Named turns come first, each shown by rows before and after it. Which turns, in which order, take the first row of each pair that follows to the second? Write the first one first, as in the answered first pair.
turn zirim:
[-2.37 -5.07  0.59  0.08 -0.18  7.23  0.34  2.24  3.39  4.82 -1.24 -2.64
  1.43  4.04  0.91 -2.53 -0.27]  ->  [ 1.60  0.48  4.12 -1.31 -1.76 -0.85 -6.87  5.46 -1.19  2.82  1.68  0.85
  2.66  4.70  1.41 -3.15 -1.87]
[-3.97 -4.88 -1.75  0.26  1.80  3.95  4.03 -1.69  5.99 -2.54 -1.93  0.10
  0.85  1.31 -0.73 -1.67  3.98]  ->  [ 0.83 -1.74  2.11 -3.84  1.90 -1.91 -3.10  3.20  4.64 -1.05 -0.74  2.58
  1.40  6.36  1.47 -1.90  4.66]
[ 1.34  1.47 -0.20  2.51 -1.18 -1.38  1.12 -2.32 -0.74 -4.41  2.18  1.03
  1.16 -2.67 -0.67 -0.92  0.48]  ->  [-0.27 -2.34 -1.24  1.73  0.20  2.51  4.09 -2.49  2.82 -1.46  0.04 -0.67
  0.21 -0.56  0.05 -0.44  2.49]
[ 0.54 -0.52  0.82  0.32  0.59 -0.84 -6.01  1.35  2.83 -1.75  1.99  1.58
  0.32  4.19  2.62 -5.00  9.08]  ->  [-0.60  2.13 -0.38  3.71 -0.54 -1.90 -5.31 -1.42 -0.69 -5.94  3.81  1.98
  0.97 -1.80  0.73 -5.53  7.22]
turn Zega:
[-2.59 -3.38 -1.25 -1.39  1.62 -2.88 -0.99  2.04 -1.56 -1.13 -0.53 -0.41
 -2.44  3.65  2.09 -1.16  4.47]  ->  [-1.80 -1.56 -0.78 -1.99  1.17 -4.81 -2.73  3.20 -3.78 -1.07  0.01 -0.41
 -1.97  2.74  1.56 -1.23  2.77]
[-0.85 -1.02 -1.37  0.14  0.45  1.28  0.86  0.05 -0.63  0.93 -0.82 -1.13
 -0.44 -1.26 -0.74  0.45 -2.36]  ->  [-0.69  0.00 -1.04  1.23 -0.19  0.20  0.57 -0.57 -0.99 -0.75  0.41  0.24
  0.32 -2.49 -0.99  0.09 -1.96]
[-0.70 -1.12 -0.54  1.60  1.15  1.89 -0.31 -1.83 -0.92 -1.61  1.29 -1.29
 -2.47  2.24 -3.38  0.05 -0.95]  ->  [-0.38 -0.55 -0.52  1.46  1.63  1.54 -0.91 -1.32 -1.87 -0.51  1.17 -1.84
 -2.43  2.74 -3.91  0.22 -1.76]
turn Fadi:
[-2.26 -4.27 -1.82  1.96  1.06  3.60  2.98 -2.79  4.09 -0.39 -0.36 -0.02
 -1.74  1.30  0.61  0.10  4.58]  ->  [ 0.07  1.97  0.35  2.97 -1.08 -3.39 -2.81 -2.45 -1.02 -5.23  3.42  3.59
  0.06 -1.69  0.29 -1.07  3.01]
[ 1.27  1.49  3.61  2.42  0.82 -0.92  0.29 -1.13  0.66 -4.65  1.62  4.15
 -0.74 -1.35 -0.04 -2.01  1.28]  ->  [ 0.87  2.26  2.17  0.67  1.30 -0.94 -0.41  0.98 -4.18  0.73 -1.12 -0.13
 -0.37 -3.01 -2.34 -0.22 -5.18]
[-0.86  0.99  1.75 -0.89 -3.03  1.25  2.02 -1.18 -4.12 -0.50  0.65 -0.34
  1.79 -2.31 -1.23 -1.23 -1.57]  ->  [-1.80 -1.35  1.12 -1.09 -2.46  3.55  3.97 -1.71 -2.16  0.46 -0.80 -1.48
  0.92 -1.25 -0.58 -0.93 -0.48]
[-1.21  0.48  0.58  0.51 -1.78  2.12  1.56 -1.65  3.63  1.79 -0.18 -1.95
 -0.23 -0.59  1.93  2.56 -4.35]  ->  [-0.85  0.99  1.46  1.76 -2.35  0.81  0.89 -2.61  5.31 -1.16  1.46  0.88
 -0.08 -0.10  2.91  1.24 -1.99]

Between the rows of a pair lie two turns.
[ 0.97  2.41  1.71  0.33 -0.33 -2.68 -2.66  0.60  0.55 -1.91  1.61  1.35
  0.41  1.63  1.12 -0.80  1.96]  ->  [-1.58 -1.38 -0.78  1.28  0.36  2.26  2.03 -1.52  3.41 -0.56 -0.01 -0.67
 -0.13  0.82  0.91 -0.44  2.94] : zirim zirim
[-0.01  1.52  0.57  0.17 -0.58 -2.27 -1.33  0.10 -2.05 -0.85  0.50  0.77
  0.47 -0.21  0.81  0.48 -1.47]  ->  [-0.13 -0.33  1.05 -0.28 -0.11 -0.89 -0.41 -0.06  1.18 -0.89  0.43  1.66
 -0.33  2.16  2.13  0.06  1.40] : Zega zirim
[ 0.63  0.19  2.35 -1.08  0.00 -0.91  1.32  0.27  0.79 -2.23  0.68  1.19
 -0.96  0.93  0.41  1.54  3.46]  ->  [-0.17 -0.48  0.82 -2.14  0.75  0.42  1.49  1.09 -1.54  2.02 -1.55 -1.91
 -1.06  0.25 -0.61  2.90 -0.11] : Fadi Fadi
[-2.24 -2.04 -2.85  0.52  0.67  3.42  5.78  1.45 -1.16  2.71 -2.64  0.00
 -1.62  0.23  0.51  1.81 -2.39]  ->  [ 0.30 -0.50  0.47  0.37  0.39 -0.25  2.69  1.46  2.46 -2.10  0.81  5.34
 -1.29  3.75  3.61 -0.30  3.75] : Fadi zirim
[-4.12 -2.03 -1.47  3.36 -0.16  0.08  0.54 -0.87 -0.97 -0.67  0.42 -0.77
 -1.56 -4.36  2.43 -2.21 -0.77]  ->  [-2.27 -2.90 -0.02 -0.68  0.61 -0.41 -1.72  2.81 -0.31  4.09 -1.66 -2.12
 -1.96  0.73  3.65 -1.41 -0.73] : Zega zirim
[ 0.58  2.27  3.65  0.98  0.11  0.26 -0.72  1.14 -1.83  0.35  0.48  0.89
  0.61  2.05 -0.91  1.55 -0.91]  ->  [-0.02  0.40  3.36  0.89  0.44  2.07  1.30  0.37  0.62  0.52  0.03  1.07
  0.08  3.42 -0.26  1.18  1.26] : Fadi Fadi
[-0.79  2.93 -2.85 -0.05 -0.34  2.94 -1.51  3.50 -3.61  1.62  0.06 -0.72
 -2.35  2.57 -0.56  1.41 -0.50]  ->  [-0.29  3.52 -1.50  1.48 -0.90  1.91 -1.56  2.44 -1.27 -2.03  1.96  2.56
 -2.03  3.37  0.78  0.29  3.07] : Fadi Fadi
[-2.69 -2.38 -2.98  1.26  2.29  3.98  2.12  2.48  3.92  1.51 -1.99 -1.59
 -0.43  0.22 -3.00 -0.17  3.42]  ->  [ 1.16  2.77  0.32  0.46  1.57 -2.87 -4.13  4.89  1.30 -2.03  1.34  2.86
  0.61  1.68 -1.57 -1.55  4.33] : zirim Zega
[-1.70  0.94  0.11  1.21 -1.42 -2.73 -1.34 -0.39  0.48 -3.63  0.13 -0.26
  3.30 -2.72 -1.39  1.24 -0.76]  ->  [-0.90 -1.68  0.61 -1.62  0.02 -1.16 -1.35  1.73  4.29  0.52 -1.83 -1.09
  2.52  2.78  0.59  1.65  1.37] : zirim zirim
[-0.69 -0.27 -5.10  0.69 -1.01 -0.13  3.94 -1.14  0.19 -0.44 -2.13 -1.50
 -1.03  0.62 -0.19  0.16  0.78]  ->  [ 0.07  0.09 -4.92 -0.63 -0.83 -0.98  2.60  0.55 -1.25  1.81 -2.92 -2.43
 -1.06  1.42 -0.35  0.70 -0.92] : Zega zirim
[ 1.18  3.16  5.43 -1.00 -2.52 -1.27 -3.72  1.63 -4.83 -2.10  3.25  2.55
 -0.82  3.90  0.61 -2.15  0.76]  ->  [-3.75  0.33  0.60  2.22 -2.41  4.63  3.09 -2.33 -6.31 -1.24  0.95 -1.68
 -1.16 -2.85 -2.60 -1.07 -3.28] : zirim Fadi
[-2.20  0.26 -1.06  0.83 -0.70  0.25 -0.19 -2.01 -1.53 -1.89 -0.14 -1.16
  1.62 -6.16 -1.25 -1.01 -2.34]  ->  [-2.33 -1.21 -1.55 -0.41 -0.06  1.98  0.67 -0.98 -1.26  0.76 -1.93 -2.85
  1.47 -4.77 -1.31 -0.02 -2.74] : Fadi Zega
[ 1.63  1.24 -0.84  3.03  0.76 -0.59 -1.46  1.32  0.59  1.02  0.76  0.30
 -0.42  0.97  3.15  0.70 -0.21]  ->  [ 1.07  1.00 -1.87  3.86  0.69  0.38 -0.33  0.57 -0.22  1.28  0.18 -1.14
 -0.43 -0.66  1.80  1.37 -1.66] : zirim Fadi
[-1.91  2.75  1.42  1.79  1.04 -3.96  1.10 -1.30 -1.16 -3.36  2.68  2.01
  3.05 -3.95  0.52 -0.79 -4.50]  ->  [-4.03 -2.66 -0.22  1.57  2.32  1.90  5.72 -2.53  5.07 -1.26  0.44  0.33
  1.65 -1.04  1.57 -0.60 -0.89] : Fadi Fadi
[ 3.61  1.37  2.08 -4.24  0.77 -3.13 -4.03  3.62  0.13  2.08 -0.10  1.21
 -0.57  4.33  1.24 -0.04  1.17]  ->  [-2.62 -2.44 -3.22  2.03  0.42  3.98  4.94 -3.35  0.94 -1.10 -1.36 -1.65
 -1.02 -3.70 -2.01 -0.10 -0.15] : zirim zirim
[ 0.59  3.81 -0.08  2.07 -2.34 -0.86 -3.08 -1.21  2.48  0.28  4.60  1.92
 -2.52 -1.17  1.81  2.25  3.73]  ->  [-0.72  1.40 -1.25  1.85 -1.53  1.88 -1.02 -1.75  4.87  1.98  2.85  0.83
 -3.20  0.25  2.24  2.59  4.39] : zirim zirim
[-1.78 -2.77 -1.72  2.20  0.91  3.59  2.50 -3.39  0.20 -2.09 -0.12 -1.04
  0.20 -2.59  0.48 -0.29 -1.77]  ->  [-1.17 -3.66 -0.94  1.52  1.28  3.82  2.49 -2.67  2.92 -2.10 -0.11 -0.36
 -0.26 -0.44  1.84 -0.76  0.45] : Zega Fadi
[ 2.47  3.99 -0.13  1.97 -2.36 -1.96 -4.66  3.17 -5.29 -0.83  2.60 -0.03
  0.73 -3.46 -1.03 -0.25 -1.97]  ->  [ 2.82  0.34 -0.58 -1.65 -0.74  0.78 -3.72  5.62 -3.07  5.75 -1.06 -3.45
 -0.19  1.27 -0.14  1.26 -1.94] : Fadi zirim
[-1.11 -1.04  0.47  0.72 -0.81  0.53  1.02 -0.72  3.63 -1.63  0.80  2.19
  0.18  1.56  1.18  0.13  3.37]  ->  [ 0.45  2.26  0.49 -0.60 -1.22 -3.35 -2.43  2.12 -2.35  0.37  0.68  0.92
  1.42 -0.42 -0.70  1.07 -2.31] : zirim Fadi
[ 1.13  1.56  0.41  1.92 -0.47 -1.31 -1.24 -0.18 -2.11 -0.36  0.17  1.28
 -1.00 -1.59  1.15  0.18 -1.52]  ->  [ 1.24 -0.24  1.07  0.84  0.42 -0.50 -0.79  0.48  1.17  0.44 -0.38  1.86
 -1.39  1.67  2.51 -0.04  1.13] : Zega zirim
[-2.14 -0.81  0.26 -2.28  1.51  2.54 -0.31 -0.92 -1.95 -1.11  2.35 -0.13
 -2.67 -0.23 -2.42  0.04 -1.73]  ->  [-1.26 -0.41  1.19 -3.34  1.63  1.37 -1.92  0.61 -1.95 -0.11  2.53  0.36
 -2.59  1.62 -1.85  0.20 -1.33] : zirim zirim
[-0.95  0.01 -3.05  3.60 -3.73 -1.00 -1.30 -2.27  2.11 -7.67  1.43  2.97
  1.50 -3.63  1.61 -0.13  1.65]  ->  [ 1.85 -2.04 -0.99 -1.32 -1.88 -1.01 -3.51  1.84  6.09 -2.20 -0.45  2.78
  0.80  4.61  4.70  0.39  4.06] : zirim zirim
[ 2.50  1.76  2.20 -4.75 -1.25 -0.79 -2.76 -0.39  3.15 -2.44  1.96  1.28
  3.58  2.74  1.20 -0.89  3.19]  ->  [ 1.91  4.12  1.39 -2.89 -2.54 -2.04 -2.78 -1.99 -1.10 -4.45  3.18  1.16
  4.14 -1.99 -0.73 -1.05 -0.04] : Zega zirim
[ 2.53 -0.83  0.45 -0.03  0.55 -0.03 -2.29  2.37  0.18 -1.06 -1.20 -3.16
 -2.28 -1.06 -1.35  1.94 -1.68]  ->  [ 3.06 -0.68  1.36 -0.24  0.51 -0.99 -3.08  2.26  1.18 -2.30 -0.49 -1.49
 -2.56  0.17 -0.49  1.42  0.14] : Fadi zirim
[-1.35 -0.06  0.05  0.58  0.33 -0.02  0.90 -0.23  1.20  1.32  0.08 -1.44
 -0.98  0.57 -1.28  0.20 -1.62]  ->  [-0.34  0.14  0.98  0.77  0.22 -0.95 -0.44 -0.18  2.28 -0.14  1.12  0.17
 -1.03  1.37 -0.18 -0.39  0.25] : Fadi zirim
[-0.52 -0.05  0.49 -1.18  1.05 -1.91 -1.54 -0.99  2.23  1.33  1.24  0.41
 -0.09  2.94  3.13 -1.43  0.54]  ->  [-2.43 -0.36 -1.35  1.80  0.34 -0.27  1.14 -3.93  1.29 -0.79  1.48 -0.42
 -0.10 -1.11  1.40 -1.45 -1.06] : zirim zirim
[ 0.78  0.23  3.71 -1.06 -3.82 -3.33 -3.35 -0.84  2.55 -6.41  1.02  3.80
  1.51  0.18  2.45 -2.71  4.09]  ->  [-1.00  2.07  0.67 -0.12 -4.26 -2.64 -2.23 -0.99 -4.94 -3.27 -0.70 -0.74
  2.48 -6.42 -2.04 -0.80 -4.45] : zirim Fadi
[ 0.06  2.07  2.51  1.77  0.04 -2.47 -1.66 -1.43 -2.47 -1.61  3.88  2.55
 -0.91 -0.83 -1.62  0.47 -0.05]  ->  [-1.87 -2.70  0.96  1.21  1.65  2.85  2.61 -2.08  2.06  2.38  0.67 -0.32
 -1.99  1.05 -0.85  1.34  1.31] : Fadi Fadi
[ 0.88  0.37 -3.15  1.49 -0.24  1.58  1.05 -1.02  0.93 -0.33 -1.29 -0.63
  1.45 -3.35 -2.62  0.19 -0.89]  ->  [ 3.75  1.90 -0.51 -1.46 -0.25 -1.07 -3.00  2.30  0.77  1.40 -1.05  0.40
  1.77  0.87 -0.77 -0.10  0.09] : zirim zirim
[-2.03 -2.31 -1.42  0.47  0.37  0.52  3.58 -0.35  0.93 -0.36 -1.38 -1.56
 -1.13 -2.47 -0.52  0.45 -0.30]  ->  [ 1.00  1.12  1.21 -1.65  0.00 -4.51 -1.53  2.52 -1.64 -0.83 -0.02  0.29
 -0.28 -0.74  0.41  0.26 -0.55] : zirim zirim
[-1.75 -3.47 -1.09 -1.28  1.72  3.08  2.72 -0.60  1.47  3.42 -3.13 -2.49
 -0.72  1.86  0.17  0.94 -0.12]  ->  [-3.03 -1.65 -2.16  1.26  0.73  2.24  3.28 -2.73 -1.48  0.74 -2.16 -2.31
  0.17 -2.95 -2.16  1.03 -2.68] : Zega zirim
[-4.07 -1.44 -2.75  5.62  0.29  1.52  7.15 -4.42  1.13 -3.58  0.74 -0.83
  0.13 -5.79 -2.39  0.76 -0.56]  ->  [ 2.28  4.96  2.13 -1.08  0.30 -7.46 -3.81  4.29 -5.54  1.75  1.09  0.20
  1.39 -0.62 -0.95  1.18 -4.90] : zirim Zega
[ 1.25 -0.50 -0.97  3.11 -1.97  1.74 -1.47  0.42 -0.82  0.26  2.77  0.37
 -0.64  2.68 -0.31  0.67  3.49]  ->  [ 0.85 -0.44 -1.69  2.31 -1.68  2.24 -1.48  1.28 -2.25  2.94  1.35 -1.78
 -0.68  2.16 -1.11  1.40  0.67] : Fadi Fadi
[ 0.61 -1.09 -0.23 -0.84  0.54  1.99  0.54 -2.28  2.20  0.11  1.55  1.28
 -0.56  3.01  4.47 -0.73  5.14]  ->  [ 1.63  3.02 -0.43 -2.44  0.05 -1.26 -3.05  0.14 -5.37  2.78  1.02 -0.92
  0.36 -0.21  1.89  0.73 -1.79] : zirim Fadi
[-0.28  1.03 -0.01  0.92 -0.86 -0.73  2.10 -2.59  1.45 -1.59 -0.50  0.80
  1.56 -1.84 -0.10  0.32  1.46]  ->  [-1.03  0.53 -0.74  0.05 -0.41  0.23  2.71 -1.89 -0.06  0.99 -2.37 -1.20
  1.48 -2.10 -0.78  1.30 -0.73] : Fadi Fadi
[ 0.36  2.92 -0.29  0.34 -2.88 -5.07 -4.52  0.69 -2.88 -3.31  2.79  0.33
 -3.23 -2.23 -2.63 -1.29  0.01]  ->  [-1.20 -4.00 -1.61 -1.86 -0.74  1.78  0.34  0.88  4.17  2.75 -1.50 -3.08
 -4.62  3.72 -0.84 -0.30  3.55] : zirim zirim
[ 0.15 -0.13 -1.10 -0.32  0.98  1.56  0.91  0.14  1.21  1.38 -0.47  0.54
  0.32  1.38  0.38  0.30  1.12]  ->  [-0.13  2.05 -1.20  0.56  0.25  0.01  0.45 -0.61 -1.42 -0.47  0.69  1.51
  1.02 -1.08 -0.79 -0.03  0.23] : zirim zirim
[-0.71  0.17  1.51  1.10 -0.44 -0.91  2.42 -3.18  1.29 -0.99  2.97  3.44
  1.02 -0.56 -0.42 -0.75  3.98]  ->  [-2.35 -1.95  0.22  0.46  0.13  1.50  4.31 -3.23  2.59  1.10  1.19  1.11
  0.88 -0.22 -0.91  0.11  3.51] : Fadi Zega
[-1.20  4.13  1.13 -0.70  1.07 -4.00  1.10 -0.53 -3.85  0.07  1.76  1.48
 -2.19  1.38 -0.66 -0.40  0.54]  ->  [-2.79  0.36 -0.53 -1.60  2.13  0.07  4.38 -1.19  0.37  2.86 -0.36 -0.52
 -3.22  3.31  0.17  0.01  1.93] : zirim zirim
[ 0.34 -0.46 -0.87 -1.63  0.49 -1.07 -1.89  3.48 -4.32  6.43 -1.69 -3.91
  0.33  0.18 -3.38  1.24 -5.60]  ->  [ 1.82  0.66  2.82  1.50 -0.71 -3.86 -2.79 -0.10  2.83 -5.20  4.64  4.62
  0.19  1.91  0.25 -2.52  5.03] : Fadi Fadi
[-2.20  0.60 -0.26  4.10 -0.89  2.20  3.95 -3.40  0.88 -6.48  1.39  2.27
 -0.91 -4.95 -1.93 -2.51  0.63]  ->  [-2.36 -4.05 -1.56  0.12  1.34  6.37  5.42 -0.69  3.21  2.51 -3.33 -2.45
 -1.86  0.08 -1.41 -0.50 -0.56] : Fadi zirim
[-1.90  0.27 -1.23  2.82 -0.58  1.06  2.45 -3.18  1.71 -2.46  1.31  1.52
 -0.91 -1.86  0.08 -0.94  2.68]  ->  [ 1.36  3.47  1.44  0.55 -0.99 -3.53 -2.43 -0.13 -1.34 -1.71  2.24  2.52
 -0.05  0.39  0.60 -1.07  1.36] : zirim Fadi
[-0.92 -0.45 -1.26  0.56  0.27  0.62  1.53  0.45  0.02  2.61 -1.13 -1.04
  0.88  0.76 -0.99 -1.22 -1.53]  ->  [-0.19  1.57 -0.46  0.95 -0.02 -1.38  0.18  0.58 -1.84  1.27  0.02 -0.11
  1.33 -0.02 -1.39 -1.48 -2.19] : zirim zirim
[ 3.21  1.00  1.25 -2.81 -1.00 -1.06  0.58  1.00  0.33 -0.78  0.73  0.55
 -0.26  2.73 -0.32 -2.24  3.29]  ->  [ 2.41  0.85  1.14 -1.14 -1.24 -0.86  1.59 -0.34  0.91 -2.33  1.44  1.02
 -0.14  1.39 -0.94 -2.74  3.68] : Fadi Zega
[-1.72 -1.00 -1.29  2.09 -1.46  3.76  1.97 -2.11  2.73 -0.59  0.91  1.73
 -0.96 -1.29 -0.96 -2.00  1.58]  ->  [ 1.81  2.08  1.40 -1.77 -1.44 -0.86 -3.91  2.27 -0.99  2.98  0.68  1.85
 -0.33  2.13 -0.60 -1.12 -0.76] : zirim Zega
[ 0.96  3.54  2.30  0.45  0.95 -4.54 -5.29  2.18 -1.99  0.59  3.71 -1.12
  1.01  0.29 -1.16 -0.92 -1.67]  ->  [-2.49 -3.19 -1.34  0.92  2.80  3.79  2.14 -0.50  3.69  3.88  0.34 -4.77
 -0.22  1.50 -1.23 -0.11  0.39] : zirim zirim
[ 3.99  2.70  1.53 -0.34 -1.08 -2.70 -4.44 -0.51 -1.59 -4.27  4.35  4.82
  2.09  0.70  0.65 -2.99  2.93]  ->  [ 0.51 -4.54 -1.74 -0.41  0.71  5.91  2.86 -2.63  5.23 -0.23  0.39  1.09
  0.46  2.43  0.92 -1.80  4.85] : zirim zirim
[-0.08 -0.90  0.97  0.63  2.31 -1.69 -0.49  1.73  3.03 -1.45  2.94  2.35
  0.10  1.07 -1.05 -0.67  3.29]  ->  [-0.51 -2.01 -0.62 -1.06  3.01 -0.06  0.67  3.12  0.77  3.87 -0.29 -1.66
  0.05  0.34 -2.60  0.96 -1.33] : Fadi Fadi
[-1.02 -0.96 -1.57 -1.27 -0.02  0.20 -0.16  1.26 -1.05  4.96 -2.24 -2.92
  0.03  0.30 -0.30  1.14 -2.14]  ->  [ 0.84  0.76  1.37 -0.66 -0.63 -2.98 -2.57  1.22  1.64 -0.84  1.56  2.05
  0.22  2.66  1.96 -0.98  3.00] : Fadi zirim
[-2.69 -3.22  0.64  0.19 -1.51  2.51  3.37 -0.46  3.54  3.04 -2.66 -0.62
 -0.73  0.19  0.72  0.82  0.97]  ->  [-3.28 -0.86 -0.08  1.22 -2.21  0.65  2.26 -0.52 -1.65  3.08 -2.56 -1.92
  0.47 -3.82 -1.65  1.05 -3.18] : Zega zirim
[-0.91 -1.63 -0.85 -0.99  0.96  2.02  1.11  1.57 -0.90  4.62 -2.93 -1.10
 -0.15  2.35  1.07  1.01  0.77]  ->  [ 0.13  1.33  1.12  1.48 -0.60 -1.69 -0.91 -0.13 -0.76 -2.52  1.02  3.57
  0.12  1.06  1.56 -0.76  3.70] : Fadi zirim
[ 0.50 -2.73 -0.94 -3.83  0.00  2.65  0.48  2.84  1.56  2.70  1.16 -0.62
  1.00  3.94 -0.72  0.69 -0.56]  ->  [ 0.76  0.51  0.24 -0.75 -1.68 -0.92 -1.05  0.71 -0.19 -4.24  5.04  3.09
  1.68  0.12 -1.29 -0.53  1.07] : Fadi zirim
[ 4.75  2.31  1.22  0.59  1.00 -2.55 -3.44  0.44  0.02  0.81  1.87  0.41
 -1.38  0.14 -1.95 -0.95 -0.53]  ->  [ 1.73  0.23 -1.39  2.69  0.91  1.75  1.06 -2.44  0.78  0.94  0.37 -1.88
 -1.91 -3.45 -3.80 -0.51 -1.61] : zirim Fadi
[-0.24  0.95  0.89 -1.29  1.14  2.23  0.38  0.42 -1.56  2.72 -1.19 -2.09
 -0.27  2.57  2.94  1.13  0.46]  ->  [ 0.62  3.25  2.04 -0.50  0.28 -0.21 -1.64  0.21 -2.81 -0.40  0.92  0.28
  0.51  1.72  3.04  0.48  0.88] : Fadi Fadi
[-2.39 -1.47  0.56 -0.38 -2.66  2.71  2.17 -3.20  4.36 -3.33  0.76  2.06
 -3.35 -0.01 -2.11 -3.39  4.75]  ->  [ 1.42  3.28  2.75 -3.20 -3.14 -3.75 -4.89  1.76 -2.38 -1.11  1.21  2.10
 -2.08  0.48 -2.78 -2.60  0.38] : zirim Fadi
